The rows below fall into families. The same turns and mirrors carry the whole set onto itself and the rows of a family onto each other. For each named row, which other rows are in its family? Write them in the order they are listed.
These 18 rows form 3 families of 6 rows each.
j748: [  4 -13  26 -13  21  18   9   1   1 -12 -33  -8   9   0  -4  -6  -7 -13
  50 -13  -2   1  -5  23  15   0  17  -2  13  36  21 -22   0  31   6  14
  20  59   4 -44  -4 -19  14 -14 -30 -22]
j520: [ 28 -11  17 -16  21  31 -35  25 -19   1 -36 -12  35  10  41  19   8 -20
  46  -8   6 -11   4  53  19  25  -1 -15 -25  35  10  -1 -33  20   8  12
   2  35  -4 -38  29 -28  12   1 -36 -16]
j991: [ -9   3   8  -9  38  -1  -6  45  11  16   7 -24  44   5  18   8  12  17
  -1 -26   3  18  11  10   2  31  63  21 -23   0   7 -27 -12  37  30   3
 -29  48  -4 -16  29  -8 -10  -4 -27  10]
j313: [ -2  -1  -3 -11  33  17 -12  32   2  20   2 -22  29  -7  23 -14  15  15
  12 -25   5   8  12   2  -8  17  50  26 -41  -1  11 -20 -13  23  36  -3
 -21  49 -18  -8  28 -11  -4 -15 -24  22]
j612: [  9   0  23 -24  -3  -5   0  10 -20 -14 -48  28  36  27  11  16  11 -15
  43  -9  -5 -16  21  58  -5   8   9  11  14  40  -8 -36 -29  33   4  -8
  13  64 -15 -34  18 -24  -3 -27  -3 -17]
j213: [  4  17   0 -35  13   3   5  23  -4  22  -3 -12  68  11  20  12  14 -21
  -1 -15 -11  13  21  40  -2  34  49  -8 -23  19  14   1 -26  46  36 -15
  -4  42 -19   4  16  11 -41  -3   3 -13]
j798: [ -5  15  19 -23  12   0   3  41  -6  11  -2 -14  67  21  14  20  12 -12
  -7  -9  -5  16  21  30  -3  40  52  -3 -14   8  10  -2 -30  44  20  -8
  -4  38  -5   9   2   4 -47  -5  -1  10]
j588: [ 28 -12  28   9  28  31 -26  30 -14  -2 -28  -2  31  18  31  23  10 -26
  43   1  11  -7 -12  56  20  28   9  -1 -16  26   3 -11 -24  26 -10  15
  13  28   2 -42  28 -22   9   2 -32  -9]
j378: [ 26 -20  19  -5  24  44 -34  10 -18  -7 -35  11  31  21  23  14   5 -20
  45  -5   3 -11  -6  53   9  31  16  -4 -15  25  19  -9 -32  29  11   0
   4  49  -4 -29  32 -34  12   7 -33  -4]
j450: [ 22   4  30 -14   4 -11  -6  32  -7 -18 -42  14  32  26  19  30   7 -18
  48   1  -3  -3  19  62   5  11   7  21   0  34 -15 -31 -29  24 -12  -3
  16  43 -11 -51  17 -29 -12 -27  -1  -9]
j695: [ 10  11  24 -22   2 -10  -4  25 -14 -10 -49  18  32  14  26  18   7 -19
  44 -18 -11 -13  25  51  -2   7   0  10   6  45 -27 -29 -28  25  -3  -9
  -4  36  -3 -46  16 -32  -4 -29 -11 -24]
j889: [ -2  20   6 -23  11   9   1  31 -25  24  -4  -9  68  16  26   2   5 -24
   4  -7  -7  -5  19  23  -9  23  34   1 -24   9   5  -8 -29  43  29 -14
  -5  41 -18  15   9   8 -42 -17   5  11]
j731: [  9  -2  23  -8  16   2   9  18   9  -3 -32 -17  11   5   7  11  -5 -14
  56  -9   9  10  -8  33  23   4  15   8   3  44   6 -17   0  31  -7  24
  29  41 -12 -57  -5 -20   8 -18 -26 -13]
j710: [-23   0  26 -17  16 -10   7  36  -2 -17   0 -11  40  -5  29 -27  21   3
   2  -4   4  20  31   3 -33  -5  24   1 -24  12  11 -21 -16  19  28 -10
  13  44 -17  -2 -13  -4 -18  -5   1  -9]
j207: [ 14   2  20 -20  17  14   9  10   7 -10 -42 -17   6 -11  10   0  -7 -17
  55 -25  -9  17   0  21  24   3  15  -7  -2  42  13 -14 -12  23  -6  18
  20  38   1 -46   3 -23   2 -26 -31 -21]
j479: [-26  -4  19 -26  20  -8  11  40   3 -13   5 -14  45  -6  29 -17  39   7
 -16  -7  12  21  30  24 -22   6  32  -5 -13  20  14 -21 -13  21  30  -9
  -1  39  -4 -11  -3 -11 -14   4   5 -35]
j649: [  5   1   1 -18  32  16  -9  29  16  13   3 -23  28  -4  17  -5  25  16
   1 -25  -3  23  17  14  -4  20  66  16 -23   4  13 -28 -11  30  39 -13
 -30  41  -6 -20  39 -18 -22 -13 -26  -1]
j253: [-23  -1  31 -18  16 -22   1  44   5 -15   6 -21  50   6  29   0  36  17
  -7 -11  11  35  30  15 -17   9  42   4 -12  14  12 -22 -14  21  34   3
  12  45 -12  -6  -8  -6 -12   6  -7 -10]

Same family as j798: j991, j588, j450, j731, j253
Same family as j612: j748, j313, j378, j889, j710

